The rows of D fall into several groups, which share some directions, and each row is roughly a mix of its group's hidden directions.
D, 132 rows:
[[ 19  17   8 -21  23 -21  26  24 -16  -4 -39  -1]
 [-13 -16  -9  25 -21  21 -28 -19  11   3  42   3]
 [-19  -4 -27  23  34 -43   8 -12   9 -10   0  -3]
 [-26 -10   6 -29  -8  16  33  -3  20  22  29  19]
 [ 31 -20  -4   2  34  10  18 -12 -41  11 -13   5]
 [-53   5  15 -16  -5   7  22   1 -17  -4  22  19]
 [-12 -11 -23  20 -20  28 -40 -20  16   2  22  -2]
 [  3  24 -17  19  22   8  18 -33   0  -2  14  41]
 [-19 -21 -13  27  -2  18 -32 -14  18   1  39   2]
 [ 24  22  10 -23   9 -18  27  23 -20   3 -37  -4]
 [-16   8   7   6 -12   4 -19   8 -12   6  57  26]
 [-27  -2   9  -5 -38 -27  -8  22  29 -21  14   5]
 [ 50   7 -26   2 -21 -15 -19   8  17   7 -16 -14]
 [-11 -19 -18  28 -16  11 -34 -22  15   2  35  -2]
 [  6 -12  11  37  20   0 -11  12 -35 -38  -5  -6]
 [-23 -13  -3 -14 -42 -15 -16  13  33  -4  23  13]
 [ 22  13  17 -21  20 -22  37  16 -15  -7 -29  -9]
 [ 48  -4  21 -12 -19  27 -10  24  -2   1   9 -17]
 [-56  -5  27  -8  12   5  15  -4 -20  -3   8  15]
 [-30   4   4  -7 -32 -29 -18  19  27 -23  -8  17]
 [ 32   4  -5  -3  27  31  21 -13 -37 -12 -12  -9]
 [-53  -4  27  -8  15   4  16   1 -20  -6  20  10]
 [ -8   9   1  34   9  13 -32  10 -32 -36  -8   1]
 [ 27  -2 -13   1  25  16   5 -27 -39  18 -23 -12]
 [-10   7   7  13 -16   9 -29  13 -12  -1  52  23]
 [ -7  16 -30  26  13 -15  27 -20  -2 -14  34  17]
 [  5  -1   9  37  25   9 -18  10 -27 -38 -17  -5]
 [-44  -8  12  -5 -24 -20  -1  15  18 -20  25  20]
 [ 40   7  -9   7  29  30   3 -16 -20  -2 -23 -19]
 [ 54   4 -22  19 -17  -5  -6   2  20  12   0 -19]
 [-30 -12 -12   9 -20  18 -29 -30  20 -10  30   4]
 [ 11  22  18 -11  25 -14  23  37 -15   8 -30  -5]
 [-29 -11   6 -13 -40 -26  -3  21  26   7  14  15]
 [-15  -1   4 -41 -16   6  38  -1  32  12   8  15]
 [  4 -14  -3  -6  18   0  28 -18  19  -6 -49 -26]
 [ 52   3 -28   7  -3 -21 -10  20  18  12  -2 -13]
 [ 12  -7  20 -19 -27  52 -14  14 -15  -1   7 -10]
 [  2   1  12  28  16  -1 -15  18 -12 -44 -35   2]
 [ 25  21  10 -25  19 -11  24  20 -20 -16 -34  -4]
 [ 53   9 -28   4  -7  -5 -21  -2  22   2 -17 -10]
 [-41   3   8  15 -30 -28 -27  14  22  -9   5  -1]
 [ 24   8  14 -27  14 -13  35  17  -8  -1 -39 -10]
 [ 23  14  22 -20  11 -19  34  17 -15  -9 -34 -11]
 [  3 -12  -1 -14   9   0  31 -19  17  -6 -51 -21]
 [-23 -18 -19  24 -17  10 -29 -24  10   3  35  15]
 [ -1 -18  34 -11 -16  27 -23  19 -27  20 -18 -10]
 [-23   7 -38  17  16 -31   7 -15   8 -26  21 -11]
 [ 40   4  -9  -3  22  31  13 -19  -6  26 -16 -20]
 [-28  10 -14  17  23 -42   8 -24  -3  -2 -15  22]
 [ 49   7 -23  -9 -19   7 -27   5  16   0 -22 -10]
 [ 48  -3 -22   6  -5 -22 -16  12  23  -3 -11 -27]
 [  7  -2  -1  34  20   0 -29  -4 -33 -28 -25 -10]
 [ -2  -9  -3 -10  16   1  27 -17  17  -7 -53 -23]
 [  3  19 -35   9  -1 -44  15   6 -12  -9  13  28]
 [ 11  -2   5 -20  19  -3  34  -8  17   5 -39 -33]
 [ 11 -10  14 -38 -26  27 -23  17   5 -16 -24 -15]
 [ 19  13 -33  39 -17 -25  19 -25   6   3   5   5]
 [-53  -6  38 -12   4   3  16  -2 -16  -2   5   7]
 [ 17  13  19 -23  11 -23  26  27 -14 -10 -37   2]
 [ 31  10 -10   3  44  20   7 -28 -16   9 -16 -11]
 [-51 -13  35  -6   0   6  20  -5 -20 -14   4   6]
 [ 11  10  10 -27  19   2  41  15 -14   3 -39   4]
 [-51  -2  37  -6   3  10  15 -10 -21   6   6  12]
 [ 52   9 -29  18  -7   5   2  -7  28   5  10 -10]
 [ -6   9   6   7 -17 -19 -28  12 -12   0  52  21]
 [ 37   4 -17   1  29  35  -2 -23 -26   6  -2 -10]
 [-11 -26  14 -27  13  -1  12  46  18  25  -5   0]
 [ 56  -3 -15  14 -14  11 -17   5  12  19 -14 -13]
 [  3  -9  -8 -33 -19 -17  20 -13  24  38  24   1]
 [  7 -38  -7 -15  -9  29   4  26  30   4 -20 -20]
 [-57  -6  18 -11  14   1  16   2 -20  -4  10  19]
 [-37   7 -14  13  33 -10  -1 -34 -10 -21  -6  19]
 [ -9  10 -10  42  28  -9  14 -39  -4   9   7  19]
 [ -5 -10  20  40  22  -6  -6  22 -28 -32 -13  -1]
 [-26 -15 -10  32 -18   3 -28 -20  17  11  34   2]
 [ 35  -2  -5   2  19  35  21 -16 -27  10   5 -25]
 [-53  -4  28  -6   7  14  20 -13 -16  -6  11  13]
 [ -7   9   0  11 -27  10 -26   3 -17   2  48  26]
 [ 22 -15   3  -2  34  19  32 -12 -38  10  -8   2]
 [  5  -5  -4 -17  23  -2  29 -19  18  -8 -42 -28]
 [ -1   5   1  13 -14   0 -26   6 -16   2  57  21]
 [  7 -11 -10 -13   8  10  21 -23  18  -8 -50 -25]
 [ 19 -18  40   7  -9  26   2  10   8  35  -2 -24]
 [ 31  14 -33  38  -6  -8   2 -33   5 -10   4   0]
 [-28   2   3 -12 -39 -29  -9  15  34   3  12   8]
 [ 29   6  -5   2  40  34  17 -18 -24  12  -6  -6]
 [ 28 -10  -4   8  36  20  10 -23 -36  -6 -17 -13]
 [ 18  20   4  -3  41  18  33 -16 -14  20 -18  -9]
 [ 31  -8  -5   9  36  26  10 -22 -32   4 -15 -14]
 [ 18  21  15 -25  11 -32  27  13 -20 -16 -28  -1]
 [ 23  -7   1  39  20   2 -32  10 -17 -28 -15 -13]
 [ -6   9  -8 -36  -6   8  24 -18  25  41  16   7]
 [-10  -3  11  14 -15   2 -19  19 -16   2  47  35]
 [-54  -4  23  -6  12  13  19 -15 -13  -7   5  20]
 [ 38  21 -13  -2  32  35   5 -18 -15   7  -6 -12]
 [  9  -7   8  49   8  -3 -39  26  -3   1  -3 -13]
 [-33  17  11  -5 -24 -43   1  21  20   3  11  11]
 [ 55   3 -13  19  -7   6 -11 -14  24   8 -15 -15]
 [  4  -9   1 -14  22  -2  30  -6  20   2 -48 -26]
 [  1 -11  -8  -5   9  -2  25 -12  16   9 -57 -20]
 [-34 -11   8  -8 -38 -33  -2  13  22   3  21   7]
 [  3   4  -4  15 -11   6 -28  23 -21  10  43  31]
 [-19   7 -10 -43  -3   0  25 -22   5  27  15  24]
 [-54   2  18 -13   4   6  16   1 -22  -7  23  15]
 [ 29  13  26 -30 -16  39   1  14  -6  -3  14  19]
 [ -9   8   5 -39 -15  -5  45  -1  15  23  16   7]
 [-26 -10 -23  21 -16  23 -30 -24  18  16  21  -1]
 [ 17  19  16 -17  18 -20  25  32 -12   8 -35  -8]
 [ 24  24  22 -26  10 -13  24  29 -22 -11 -22  -1]
 [-10 -21 -20  24  -8  27 -23 -25  10   3  38   6]
 [-25  11  15 -11 -34 -30  12  26  32  -2   8   4]
 [-45 -10  39   3   6   5  12  -5 -30 -10  14   0]
 [  3  16   1  36  23   0 -30   9 -31 -16 -28  -3]
 [-58 -13  16  -8   8   0  27   0  -6 -13  14   5]
 [-13 -17   1 -33 -19   4  36 -18  28  17  22  -3]
 [ -3   1  -2  18 -11  10 -27  25 -23   3  34  38]
 [ 42  15 -41   4  10  -7 -18  -7  28  -5  -6  -4]
 [ -2   6 -10 -17  13  -1  17 -19  13 -10 -55 -23]
 [ -2  20   4  27  17 -15  26 -45  14 -12  14  11]
 [ 49   8 -33   4   7 -15  -7  11  30  10  -1  -6]
 [-11  11   2   2 -12 -11 -39  24 -10  -4  39  28]
 [  2 -19  -8  -3  12   7  21 -13  23   5 -52 -23]
 [ 14 -11  38 -29  -3  30 -17  27  -5  20 -12  -4]
 [ -3  -2  -5 -34 -36   2  17   1  35  30  15   0]
 [ 10  -6  -2 -21   9   0  27 -13  14  -8 -52 -23]
 [  3  11   9  31  15  -7 -18  23 -28 -42 -16   3]
 [ 55   9 -33  11   3   5 -11  -4  23   4  -4  -1]
 [  3  -9  -1 -36  -7  16  35 -17  37  21   9  -2]
 [-18 -22 -19  27  -7  20 -26 -24  19   9  32  -1]
 [-27 -15 -18  23 -13  20 -33 -21  14   2  30  10]
 [ 35   2 -12  -6  35  36  10 -21 -18  16   0  -1]
 [ 27  20  13 -11  17 -24  30  22 -21   5 -28  -9]]

One row of each group comes first, with its name. Which group is each row after those in?
[  5  15  -4  13  -1  -4 -32  15 -21  -4  51  18]	U
[-48   9  20   5 -22  -8   5  24  25  -9  19   8]	B
[ 57  10 -24   0  -9  -2 -13   6  24  12 -12  -3]	M

[  3   2   3  40   7 -11 -27  10 -38 -25 -15 -14]	B
[-26   4  -3  39  11 -12  14 -46  -5   7  -9  10]	M
[ 23  22  16 -19  24 -19  24  28 -20  -9 -26  -4]	U
[ 56   7 -28   8 -13  -8  -8   2  25   0  -7 -11]	M
[-31 -16  16   1 -33 -22  -2  29  32  -5   3  12]	B
[-15 -16   3   7 -31 -38 -19  15   5 -11  37   1]	B
[-18   4   7  23 -20  15 -20   8 -20  -1  40  33]	U
[-27   3  -2 -18 -38 -21  -4  15  12  17  32  19]	B
[ -6  13  -9 -39 -11   1  28 -21  17  38  15   2]	B
[  4  -4   0 -41  -9  -1  41  -5  21  22  23  11]	B
[ 33  -4   8 -17   2  44  14   9  35   7  10   2]	M
